Rows swapped in pairs by one turn or mirror: which row each one swaps with:
The rows were stretched afterwards, more along some directions than others.
zodim: [ -6  -6  -5  -9 -21 -20 -27  34  -9  10 -22 -36   1  -6  -1  10  -8]
muvob: [-22 -38 -19  11 -30  17 -23 -16  -4 -36   5 -23  -7 -11  28  10  -3]
sazab: [-17 -14  12   0  -1 -41 -36  18  13  -2  -5 -35  -5  -5  25 -10 -29]
Pima: [ -9  15 -16   8  -8   6  29  13 -10 -23  29  21  13 -11  -2  27  23]
pum: [-33  22 -54  33 -26  27 -16 -21  -3 -39  38   3  -1   1  42  21   4]
Debap: [ -6 -21  13   6 -24   9  36 -36  10 -25  30   5   3 -10  28  20  -6]
tipe: [ -2  12 -25   1 -31 -27  -6  36  11  -6   3 -18  16   1   9  18   4]
tem: [-24 -10  -4   3 -11 -25  -8  26  19 -15   5 -22  10  40  25  16 -24]
zaz: [-36 -10  -5  36 -22  12  20 -45  15 -35  -5 -20   7  26  35  16 -34]
Gif: [-44  12   0   5   4   8  33  -3  10 -42  -4  15 -22  24   4  13 -15]
zike: [-44 -19 -21  29 -28   9  -1 -27  15 -15  -6 -12  -8  13  22  32   6]
keraz: [-41 -11  -3  22 -26 -18   5  -9  20 -10 -23 -33  12  28  31  11 -31]
Tek: [  1  21  -3  41 -28  22  18 -29  20 -19  30 -11   1 -22  22  31   9]
Vug: [ 11   9   6   1 -12   7  27  24  -2   3  23  11  12 -17   0  28  30]
takab: [-21   1 -19  23 -36  29  20 -10  -4 -15  -1  16 -15  15  26  14   4]
gogu: [  6 -37  45 -18 -42 -24  -5  20  -7  17   2 -25  -1 -19  29   1 -12]
pizu: [ -3  -9 -23  17 -15   5  18   3  17  -6 -19  11 -17  15 -10   4 -15]
kamog: [-40  -2  -1   8 -18   1 -18   8  -6 -16  35 -37  13   9  44  35   1]
bom: [  1 -37  35   4 -10 -19  -1   5   3  -5  23 -30  24 -12  16   9 -30]
dif: [-16 -35   6  -6 -20   3 -12  -5 -15  -3  -5  -1   2   7  -4   5 -26]
lom: [-41   4 -17  19 -27 -26 -20   4  -5 -25  38 -43  31   3  57  31  -9]
Zis: [ -7 -14  27 -12 -32  -8 -15  38 -13 -15   8 -34   5  -8  17  19   4]
Sufo: [-29 -37  -2  21 -46  39  11 -38  11 -34   1 -14 -20  -6  13  19   5]
Bigo: [-11   4  -7  -8 -18 -32 -13  39 -24   4  11 -23  33   2  16  18  -4]
batid: [-55 -22  40 -31 -13 -34   7  28   1 -25 -16 -30 -14  32   1   0 -26]
Ganoz: [-15   5  -6   2 -36   0  10  16 -18 -27  20  -5  15 -21  11  43  22]
Per: [-28 -25  -6   2   1  22   6  -3 -11 -37   6  19   4  21  18   7 -13]
nolo: [-23 -31  11 -11 -33 -16   3   7  -3 -25   5 -29  10   9  50  27 -23]
mibo: [-41 -10  30  -5 -10  16  47 -12  16 -41   0  -5  -8  28 -19  28 -14]
Fole: [ 26 -19   8   7 -20   5  -4  -8   3  15  33 -25  21 -25  29  12 -14]
feko: [-12  -4   0  31 -35 -32 -14 -19  15  18 -12 -28  18  -4  29  -8 -40]
veku: [-30 -23 -25  25 -39  -8 -30  -6   2 -10  -9 -35  -4  17  57  -2 -36]
zapen: [-27 -12  30   0 -14   1  19 -14  20  -4   5 -13 -25  10  -9  19 -18]
pugaz: [ -2 -20   5  -1 -11  26  20 -10   0  15 -29  11 -31  15 -25   7 -12]
vuki: [-33  30 -20  34 -11 -22 -17  -3   6 -41  51 -21  30 -12  52  29  -5]
zizus: [-36 -27  -3  -2   8 -22 -38  32  -6 -27  10  -1   7  15  32  -3  -2]
fenof: [-13  25 -37  35 -13  11   5 -26  -9 -13  44   1  26  -8  30  31   0]
zanu: [-15 -16  28  27 -47   2  25 -21  -1  11 -13 -29  -2 -21  11   8 -15]
vaz: [-21 -20  16  12 -15 -29 -13  17  30 -24  -4 -29   2   2  16 -16 -15]
nabo: [ -8 -33   1   0 -34  24   1 -23  -9  -2 -12 -10 -29 -21   4  21   1]
dibu: [  3  10 -38  35 -14  24 -21 -32  -4  -9  28  -6   5 -27  36  16  -4]
dut: [ 20  -1  11  -4 -39 -15  14   9  16   8 -12 -12  -9 -26 -13   5   2]
fifuv: [-10  -2  18  -5 -28   8  12  12  -4  21 -20 -26 -16  -4 -17   5  -6]
tuta: [-18 -26  19  -8  -9  -5  12  16  -9 -31 -19  -3   7  26   9  -3 -24]
ril: [ -5 -31  13   3 -21 -26 -35   7   1  22 -12 -42   6  13  46 -10 -43]
Suk: [-14 -18  35   6 -36 -13  13  -4   0 -24  16 -23  25  -7  54   4 -19]
dinab: [-31 -10  -4   4 -27   5 -33 -17  -1 -30  22 -30 -14  -3  32   7 -20]
datem: [-23  -2 -17  28 -15 -14  -9  -5  25 -24 -15 -23  -9  -6   8  -7  -9]

Swapped with Bigo: fenof
Swapped with dibu: zodim
Swapped with feko: dif
Swapped with Tek: Zis
Swapped with takab: tem

Rows swapped in pairs by one turn or mirror: which row each one swaps with:
The rows were stretched afterwards, more along some directions than others.
zasi: [ 41  10  44 -51  67  17 -23 -29   2  58  10 -22 -42  -7  12 -20 -42  23
  28  17 -75 -17 -31 -18   4]
ravag: [  6 -14  48 -11  35  -3 -21 -25 -19  19  -5  52  28 -39 -15  -2 -42  23
  33 -25 -74  -2  -7  11 -16]
Rimo: [  0  24  26  -8 101 -14 -44 -38 -39  18  14  -2  -4   3  -8 -13 -47  42
  57 -24 -17   8 -44   0  16]
Roze: [ 12  -1  55  13  59 -59 -25 -69 -31 -11   3  17  -3 -13  -6  11 -17  25
  33  17 -36  20 -27   4  -2]
Zug: [ 16 -13  27 -40  78 -39 -11 -72   9  17  25 -32 -25 -26 -20   4 -11  31
   3  16 -47  -4 -23  17  12]
Rig: [ 37   8  43 -66  68  -6 -35 -66  -3  16   9 -40 -57 -23  -9 -27 -35  22
  17  33 -55 -13 -25  -7  10]
gez: [ 26  -3  67 -21  53  -3   1 -23 -11  11  28  29 -25  -4  -9   9 -51  10
  11 -19 -43 -16 -52  14   7]
pusu: [-16  -1  41  -5  44   8 -43 -18   7 -13 -13  28 -31 -30 -11  -7 -48  54
  20 -46 -44   3 -14  15  17]
dusos: [ 18   4  69 -11  36  16   6  -7  21   6  25   5 -20 -22 -41  13 -41  24
   3 -19 -62 -20 -46  -3 -14]
Pem: [  1   1  39   7  58  -4 -51 -73 -35  25  11  13  -5   2   1 -14 -43  48
  51 -23 -74 -16   7  -9  19]
Leka: [-27   4  31 -16  87  36 -24 -33 -17  22 -22  29 -40 -40   7 -57 -57  63
  53   7 -59   0 -36 -16 -15]
kuri: [ 26   6  63 -10  87  14  37 -45   9  15  13  31 -27 -25 -18  -3 -21  34
   7 -29 -16   7 -75   4 -11]
rovif: [ 47 -14  43 -10  55 -19  -9 -55 -22  24  26 -19 -28  -3  52 -23 -28  -8
  47  43 -64  -5 -29  -6  -4]
ven: [ 26   2  40 -54  48  15 -16 -28  15  15  17 -12 -55  -1 -49  16 -25  35
  34 -21 -51 -25  13 -25   7]
remit: [ 41   2  65  25  46 -32  -7 -95   0  12  44  20 -24  10   8  10 -15   0
  24  15 -67 -15 -33 -15 -21]
Tizap: [-31  -6  19 -32  39   9 -14 -12  22   0 -14 -27 -23 -25 -38   0 -35  54
 -13 -33  -7  13  -3  17   4]
Vapuz: [-42 -19  60 -20  63  30   9 -90  22  -5   5   7 -48 -14  -6  -8 -44  47
  -5  17 -90 -15  -4 -38 -21]
dasu: [ 70 -39  45  -1  51 -11  17 -42 -10  23  43  15 -25  -3   6  19  -8 -19
  30  11 -40 -22  -7  -1 -21]
goba: [ 48   4  34  30  20  -9   2 -37 -36  37  -9  22  19   3  19   1  -6  16
  17 -13   0  21   1  14  -4]
bil: [ 28  21  26  -6  37   5 -33   9  -5  57  34   1 -54 -17  15 -20 -14  27
  28 -14 -30 -24 -61  12  12]
Tipa: [   8    5   51  -13   73  -19  -24 -108    7   66    3   24  -27  -13
  -13    0  -15   31   13  -17  -48   19  -32    0  -18]
nezu: [-21  19  26 -23  36 -10  -2 -60  -3  38 -24  15 -11 -32 -20 -24 -14  45
   2 -11 -12  11   8  19 -14]
lote: [-14  48  61   0  59  -7  -2  -9 -18  47  52   1 -28  14 -23   2 -27  33
   7 -51  -3 -17 -67   2   0]
kud: [-15  -8  31 -13  97  -1 -37 -77 -23 -11 -15  -7 -16  -8  -8  -7 -62  55
  47 -15 -54   3 -13 -15   0]
Kinek: [  7  16  64  15  75 -34 -42 -83   4  11  20   5 -40  -6 -34  10 -13  16
   5  26 -21  21 -67 -31  -6]
Kiro: [-23 -10   1 -24  46  43  22  14  12  14 -31   1 -11 -29 -22  -5 -45  53
  -4 -30  -6  -3  -2  11 -12]
Bekip: [ 45 -41  40 -21  70 -13  -6 -23 -11   5  27  38 -23 -41 -21  19 -34  20
  49 -18 -48 -10 -14   2  -5]
fep: [ 24  26  43  -7  26  16 -21 -20   7  24  -5  26 -19  -8 -26  14 -33  57
   4 -59 -39  -9 -11   7  -2]
fafom: [ 15  25  43 -58  62 -27 -51  -1  -5  22  30 -34 -67   6 -10  17 -28  21
  -2   4 -20 -22 -46  14  -1]
Bidub: [ 38 -31  25  -6  87  -9  -3 -44 -12  35  25  33 -33 -32  16  -2 -22   1
  50   6 -55  -6 -25  -2   1]
demet: [-20  10  55   6  84 -39  -9 -69 -27  21 -25  11   0 -15 -10  -1 -19  47
  29  21 -49  33 -20  -4  -8]
suni: [ 14 -16  50   3  76  26   6 -52  14 -26  -1  38 -16 -44  -2 -13 -53  36
  23  -2 -81   1 -22 -24  10]
rosuf: [  0  28  62 -15  67  -6  11 -77  13  64  45  38 -20  -6 -35  10   8   6
 -10 -34 -15  17 -66   3 -13]
bipe: [ 38  23  48 -37  92  15 -16 -32  -4  44  -3  -8 -54 -12  14 -18 -52  20
   6  26 -48  -4 -60 -19  -9]
senup: [ -2 -18  54  24  62  -4 -47 -73 -29  29  -6  44 -21 -27  12 -12 -35  52
  66 -27 -95  -4 -15  -2  17]
Sul: [ 36  30  54 -11  50  -8  -5 -34   4  30  45 -34 -32  -4 -45  26  -7  32
 -25 -37  15  15 -62 -10   3]
dako: [-16  32  45   3  45 -11  26 -32   8  45  29  -7 -28 -12  -6 -13 -20  30
  -5 -19  -3  14 -61   1 -19]
Romi: [ 20  25  32 -45  35 -11 -15   4  -2  54   2 -26 -60 -14  -5   1   1  31
 -12   9 -20 -10 -15   7  10]
tate: [ 58 -39   9 -20  45  -9 -56 -49 -27  20 -31  23 -17 -45  30 -38 -32  20
  59  32 -81   0  -7  17   4]
nok: [ 71  -9  49 -27  55   1 -19 -43 -15  40  24  14 -50   9  11  -7 -24   1
  59   4 -65 -11   0 -24   5]
nudi: [ 16   3  33  -6  36  16  13 -30  22  31  24  17 -11 -22 -62   7 -23  28
 -19 -38  -6  -3 -32  11 -20]
did: [  9  12  34 -33  61 -25 -73 -38 -22  56 -16  14 -47  -9   4  -6 -27  22
  48 -17 -70  -4   6  12  10]
Nuse: [ 10   4  40 -14  34  19  22 -25  24  15   4 -12 -33 -28  -9 -25 -49  35
   2   3 -38  -3 -54 -13 -18]
lur: [ 48 -37  63 -24  66  17 -22 -80  -1  27  13  33 -55 -40 -10  -6 -50  23
  22  -9 -99  -4 -46 -21  16]
zenu: [ 48   3  16 -42  58 -33 -67 -16 -28  64  -6 -18 -54 -25   5  -5   2  27
  23  19 -19   6 -42  19  14]
kuze: [  8 -18  19  -9  35   3  33 -21  27   8  12   0 -15   3 -44  36 -19  24
 -19 -31  10   3  10   6 -17]
tugob: [ 18  24  60 -43  96  -5  -8 -70  16  47  24   6 -39 -23 -27   6 -22  -3
  -3  12 -76  -1 -57 -14  -6]
nanev: [ 57  18  32 -53  86 -22 -36 -14 -19  26  -3 -16 -39 -21  25 -18 -30  24
  13  34 -54  -7 -19  -2  12]
Fiv: [ -2 -27  29   0  54 -14 -39 -81 -23  17 -10   5  -6 -30  45 -31 -34  35
  62  18 -83   0 -13  -2   1]
gorob: [  4  18  57 -50  72 -36 -45  -6  -1  11   6 -55 -57  -9 -47  16 -28  45
   8   8 -29  11 -46   1   1]
lut: [ 40  -6  34  -8  93 -15   5 -63 -16  31   3  33 -40 -23  14  -4 -23  18
  27  32 -39   3 -31 -11 -15]
gesip: [ 25 -25  35 -21  79 -29 -40 -81 -16 -19 -14  11  12 -24 -19   5 -30  41
  29  26 -27  15 -14 -13 -17]
Tapeb: [  4  12  39 -12  70  -4 -21 -90 -13  47  -6  56  -9 -14 -28  -8  -3  21
  39 -25 -24  16 -34  20  -3]
ket: [-24  24  49 -15  48 -12 -21 -71  13  11   6  -1 -24 -24 -41  -5 -40  61
 -12 -22 -61   3 -41 -16  -2]
tumav: [ 38  20  46 -40  76 -44 -36 -65   9  34   3  -1 -65 -16 -16   8 -10  27
 -34  -5 -13  18 -44  19  -2]
nof: [-23   7  35   9  89  -1  -5 -74 -20 -12 -25   9  16 -21  -8 -32 -60  57
  44  -1 -52  24  -7 -20   2]
gefu: [ 37 -23  45 -31  43   7 -13   6  -9  -5  -2  -7 -47  -2  13   7 -33  46
  47 -29 -49 -27  17   1   9]
Luza: [  9  -9  22 -38  47  18 -13 -14  16  11 -18 -12 -46 -24 -34   1 -37  74
 -17 -10   3   3 -25 -17   8]
sapam: [ -6  -3  35 -31  75 -12 -38 -60  -1  44  -4  -1 -40 -18   9  15 -19  34
   3   0 -49   1  -8  -5 -12]
fibes: [ -4  33  61 -21  52 -24 -15  -9  -1  15  44  -7 -28  19 -18  15 -46   4
   5 -24 -30 -20 -48   9  -6]
Riri: [ 19  32  23 -23  47 -49 -36  -5 -23  16 -14 -20 -19   2 -23 -26 -49  51
  38 -16  -6   1 -13  36   1]
fona: [ 84 -22  34 -13  68  25 -38 -73  -6  38  -5  37 -47 -33  18  -6 -23  28
  33 -11 -72  -3 -39   6  20]
nodiv: [ 30  29  65 -17  61 -55 -15 -79  -7  19  17 -14 -16   7 -34  25 -13  17
 -11  27 -34  11 -38 -17 -25]
gup: [ 47  28  65 -25  88 -65 -47 -95 -25  24  18  -5 -36  -7 -17   3  -4   4
  21  31 -33  16 -53   3 -15]
nanu: [ 32   4  38 -31  41 -25 -17  19  -2   0  17 -23 -44 -27 -30  12 -20  28
   5   8  -7   2 -50   9   7]
vuf: [-31  17  38   1  43 -26 -47 -11  -3   9  13 -13  -7  -9 -20  18  -7  33
  15  16 -31  -2  -6 -26   1]

Swapped with rosuf: nok
Swapped with gez: Bekip
Swapped with suni: pusu
Swapped with rovif: dako
Swapped with Tizap: nof
Swapped with bipe: sapam
Swapped with gesip: Luza
Swapped with tumav: nanev
Swapped with tugob: did

Rows swapped in pairs by one turn or mirror: which row each one swaps with:
The rows were stretched afterwards, more along some directions than others.
dok: [ 26  -4 -48  -2  15  15  10   6  16  42 -20 -16  26  43   1  32]
zunit: [ 38 -12 -25 -14 -16  15  32   8  21  30 -31 -28 -14  18 -52   5]
ginu: [ 35 -21  26   1 -13  -1  -5  28  -3 -19   8 -31 -19  42  -2 -44]
punu: [ 52 -17   4  37   4  -1   0  15  34  34 -18 -35 -19  38  30   5]
dasip: [ 34 -37  20  20 -38  17   3  35  11 -11 -22 -31 -20  40  -4 -32]
Nin: [ 17 -20  -1  45   9   4  -8  29 -11  45 -24   1 -13  49   5  16]
muf: [ 12 -34  38  53  -4   7  19  46  23  40  -2   2 -20 -20  12  15]
gek: [-10 -17  20 -30 -26  -9  15 -24  28  24 -13   2 -26   9  18   8]
rokip: [-20  13  43   9 -16   9  15  59  24  -7   0  -8  -8 -39 -19 -14]
Nuvev: [ 18 -30  12  29 -28   3   2  20   3  37 -29  13   0  54 -25 -17]
gug: [ -3  -2  -8  10 -24   1  32   7  26  45  -9   0   1  36  46  30]
Kel: [ 34 -33 -39   1 -26   3  13  19   2 -13 -41 -30  -2  40   4  -6]
Zizes: [ 37 -13   5  15 -18  13  36  64  59  24 -24 -56 -23  46  -1 -10]
pogus: [ 28 -48  -9   2 -27   0   2  41  21  33  -5  -7 -29  19 -15  -2]
zuk: [ 24 -18  -7  -3 -22  -2  27  24  -8   9   6 -46 -12  18 -34   7]
relop: [ 11  -5  12  -9 -30   8  15  15  46  10 -39 -10 -12  32  34 -19]
puvep: [ 18 -22 -15 -21 -49   9  47  15  35   0 -33 -28  14  18   9  -3]
vasu: [ 37  -8   9  24 -10   0 -20   2  17  12  -4 -19 -20  28  36   1]
Zata: [ 39 -50 -41   3 -24  11  -5  12 -12  -2 -49 -13  -9  64   4  -4]
gafak: [  4   8  23  41  20 -14  -6  28 -14 -20   2 -16 -21 -11   5 -19]
mev: [ 27 -39  28 -13 -11  10   0  32  17  -4 -10 -40  -8  20 -37 -45]
nop: [  7 -13 -19   8 -26   0  44  23  37  23   1 -48 -16  10  37  28]
tana: [ 28 -37   0  10  -3   2   1   5   3  17  11 -32  -7  34  37  16]
Vul: [  4  14  27  11 -18  -6   7  26   7  27  -5  21 -12  31  30  -3]
kilig: [  8   0  10  16 -42  -9   8  25  -9  -4   1  -8   7  16 -24  -1]
temud: [ -1 -27  27  14 -47 -13   5  56   6 -19 -18  -1 -15  -2  -6 -32]
mera: [ 39  12  -7   4  -6 -16  19  -5   2  27  13 -10  10  33 -23 -16]
bosi: [ -4  -1  14  -2   0 -17 -21  38  15  12   1   9 -42 -10  30 -12]
vugut: [-22  -3  -4   5 -35   4  -2   5   9  11 -17  10  19   6  14  20]
feb: [ 18 -41 -26  -9 -52  30  32   2  50  27 -33 -28   6  31  20  19]
vira: [ 52 -48   2  51  -5  -3  25  36  12  31 -19 -32   3  39 -29  17]
fis: [ 24  21  -1 -13   1 -10  24  -1  37  39 -25 -15 -13   0  -1  29]
Kip: [ 11 -29  38  33 -13 -18  38  37   9  51  -8   9 -14   2 -13   8]
nud: [ 26   2  23  44  17  -9  14  35  21  40   0 -34 -31  20 -14  11]
sut: [  8  -4 -11  -1 -44  37  28  39  41  12 -13 -26   6  39 -12  -5]
Zipi: [ 16 -28  40  -5  -7 -33  11  -6  10  23  12 -20  -5   1  19  -4]
pofo: [ 33   7  33  17  13 -16  10  35  14  34   2 -37 -26  28  -4   4]
domi: [  9 -33   9 -34 -43  38  13   7  55  11 -18 -33 -16  18 -38  -6]
fem: [ 13 -30   9  19 -22  -1   3  14  11   8 -26 -16 -12  29  55  16]
Sevoz: [  9 -40  25  49  -5  -1  -7  48  21  41 -18  -2 -27  10  31   6]
tevo: [ 12 -15 -46 -14 -26  19  34  -9  38  38 -29 -33   4  31  32  41]
vufus: [ 14 -15 -15  12 -21  -3  33  33   8   7 -12 -39  -6  16 -36  19]
kez: [  2 -18 -19   0 -42  33  17  26   9  19  -5  -4   6  24  -1  17]
Suvup: [ 40   1  -1 -10 -32  10  30  20  51  23 -31 -36  -8  51  -9 -16]
bovi: [ -9  -4  47  17 -21 -10  16  63   3 -26 -17  16 -18 -28  -5 -34]
Feto: [ 30  -9  16  13  -6  15  25  21  55  39 -24 -29 -10  24  33  -4]

Swapped with Nuvev: vugut
Swapped with nop: Zizes
Swapped with punu: Kel
Swapped with rokip: Kip

